Each path below is one point turned by a fixed rotation once a step. After each direction that follows a path, write how fast that rotation turns it, in degrees a step (0 if it stays still).
Each turn is a multiple of 5 degrees from 10 to 175, or 0.
Each row of a path follows its step; steps can be skipped.
path 1
step 0: [ -7  -3  -1  34 -32   1  30   5 -12   4  37 -22 -25  11 -10  -6  34  -5
  33  13   7  -4   3  17 -18 -21 -30  -2  30  12   5  26  -3   8  -6  31
  -9  19 -12   4 -15   6   8  -2 -10  13 -25   1  -2 -27  44   2 -20   9
 -35 -16  27  10 -10  -3  -4 -13  20  14]
step 3: [ 15 -12   9  25  -3 -15  -2  -1  18   3 -15   6  13 -14 -32  -8 -16 -13
  27   0  -5  15   8   0 -12 -19   7  -8   2 -19  13  12  12  -6   5 -10
  -6  -4  11  19   2   4  -6  28 -14  -4  29 -49 -28 -16  57  10 -22 -13
  13  11  12  54 -17  -6   0 -18 -17  28]
step 5: [-31  -5  -5 -14   7  -2 -10  33  -9  -2  46  10   4  -2 -45   1 -24   0
   1   2  27  -2   3   7  19 -18  -1   8 -32 -46  20   5 -14 -25  49  25
 -26  -4  11 -12 -10  -8  19   5  15  10 -15 -26   0  21  -7  16  12  -1
   5  28   4  16 -12 -13 -13   3  -7  -5]
step 6: [-47 -10  24  17   7   7   4  19 -13   9 -20  20   9   8 -45  11  10   5
  22  13  -8 -22  28 -26 -17 -34   2  -6 -13 -24  -3  14 -14  -2  11  16
  -6  -3  24  22  22 -25   6   6 -25  -1  -2   6   7  11  11  -8  -2  15
  58  21 -17  -2   7   3   4  29  11  -5]
step 8: [-27   9   7 -17 -10  13 -24  10 -27   5 -12  18 -35   0 -12 -26  -4   2
  -4  31  -8 -34  -4  15   9  -3   2 -26   7   6  -3 -16  -8 -23 -14   5
 -33 -14  -8 -45 -18 -16  42 -40 -14 -17   0   2   0 -21   3  24 -19 -21
  15  11 -11  14  -5 -27  20   3   8  12]
step 11: [  2 -27 -12  14 -25 -27  13  23   0  17  11   3 -24 -20  -1  -3  17  10
  -3  -4  15  -9  41 -18  16 -11  11 -23  31   8   3 -16 -23  20  -9 -10
   1  -9  -4 -25  -3  -6 -10 -23 -22  40 -41  -2 -17 -22 -22  14 -34  14
  -2 -10  23  23   3   9  18 -27  -9  20]
step 20: [  6 -22 -20  40  11  35   9  25 -29   5  -4 -25  -8   3  -4 -32 -15   6
  10  -2 -13 -12   8  -8  -1 -19   1 -34  13 -21   4  -7   6 -18  27  14
   1 -15   3  -1  -3 -23  13 -19 -44 -25  12 -15   9 -34 -35  -8 -33 -29
  12   8   4  18  24  -8  -7  -8  -6   1]
step 27: [-17  17  13  -8  -7 -10 -20  27 -44   3  17  17 -17  -4   6  -6  37   3
  44  36  10 -16   9 -12 -23 -13   1  -5  -6  -9  19 -30  12   3 -16   2
  11  28  28  -9  30  -6   4  26   5 -25 -18  30   6  -5  10  15   8  33
  31 -19  -4   2 -11  12   5  -1  -1 -18]
step 34: [ 13 -20  10   6  11  25 -40  -9   6  -2  13  31  38 -16 -27  11   6   4
   7  -3   6  26   8 -19  -3 -23   2 -15  -9 -26 -17  -1 -33 -29  25  13
  10 -31   4  -5 -12  -9  28 -13 -12  12  -6  -3  17  -2  -5 -28   9   5
  11  -3   1  61 -24 -14  15 -10 -11  15]
step 38: [-42  -4  -9 -23  21 -20  -2  15 -30  13 -19  33 -14 -24   0 -23  -1  -5
  16  -2 -25  -7  15  -4  24 -10  -9   3  -8  -8  22   3 -12   3   7  18
 -24 -17  10 -18  11  -8  23   4 -46  -1  -9  17  15  10  -6  -3  -6  29
  39  14   1  31   2  25   8  37  24   6]
Speeds:
[  0  -1   1  -6  -1   0  -8   1   2  -2   6   5   1  -4  -5  -6   8   9
   2  -1   2   1  -3  -3   4  -5   4   6  -5   0   7  -1  -2   2  -1  -3
  -7   2   3  13   3   9   3  -1   2   0   5   8 -10   1   2  -8   2  -7
   4   9   2  -3   0  -2   2   1  -6  -4] => 35
[  6   2   0   6   6   3   0  -8   3  -1  -4  -3  -9   1  -3  -8  -3   9
  -3   3   6  -3  -1  -2  -4  -4  -3   3   6   5   7   1   7   1   0  -5
  -5  -1  -3   2  -5  -3  -1  -5 -13   4  -4   7   0   2  -4  -4  -5   2
  -9  -8   8   0   2  -2  -3  -4  -3   4] => 35
[  4   1   6   0  -7  -1   5  -6  -2   1  -2  -6   2   7   1  10   3  10
   8   7   3  -4   5   0   2   3  -9   4  -5   6  -1  -2  -1  -6  -6   5
 -11   3  -7  -4   4   0   0   2   3   0   2  -1   1  -4  -1  -3  -3   4
  10  -2   0  -5   4  -7  -2  -4  -2  -3] => 175
[  9   5  -5  -1   6   2  -8  -3 -10   5  -1   4  -6   1   7  -3   0   0
   9  -6   4  -7   0   1  -1  -8  -2   3  -2  -6  -1   7  -3  -2   0   2
  -1   0   3  -5  -5   4   2  -4   7  -3  -7  -4   5  11  -9  -1   2  -3
   3  -1  -4   1  -2  -2   2  -4  -5  -4] => 100
[ 6  8  0 -1 -3 -3 -2  0  5  0 -6  7 -4 -3 -2  0 -3  4 11  0  0 12 -8  5
 -3  1  8 -1  7  4  1 -5  2  0 -4 -1 -3 -1 -4 -3  4 -3 10 -3  0 -4 -2 -9
 -4 -5  1 -3  4 -3 -2 -5 -8 -1 -6 -7  0  0  6  3] => 80
[ -8  -5   0  -1  -5  -6   3  -2   2   4  -3  -3   2  -9  -3  -8  -8   9
   4 -15   0  -2   3  -1   0  -8  -7   7   1  -1  -1  -3   6  -1   3   6
   3  -2   1   0   0  -2  -3  -4   7   4  -6   1  -4  -4  -3   1   1   4
   0   3  -3  -3  -1   2  -7   0  11  -4] => 55
[ -3  -1   7 -10  -5   1   2  -1   4  -1   0  -6   3   4  -7   2  -2  -4
   0  -5   1  -3   0   7  -7  -3   3  -3  -4   1   2   8  -1   3   4  -9
  -9   5  -3  -6   2   8  -5  -6  -9   1 -10   0  -1   4   3  -1   1  -3
   6   2  -1  11  -2  -1   4   1   8   1] => 10
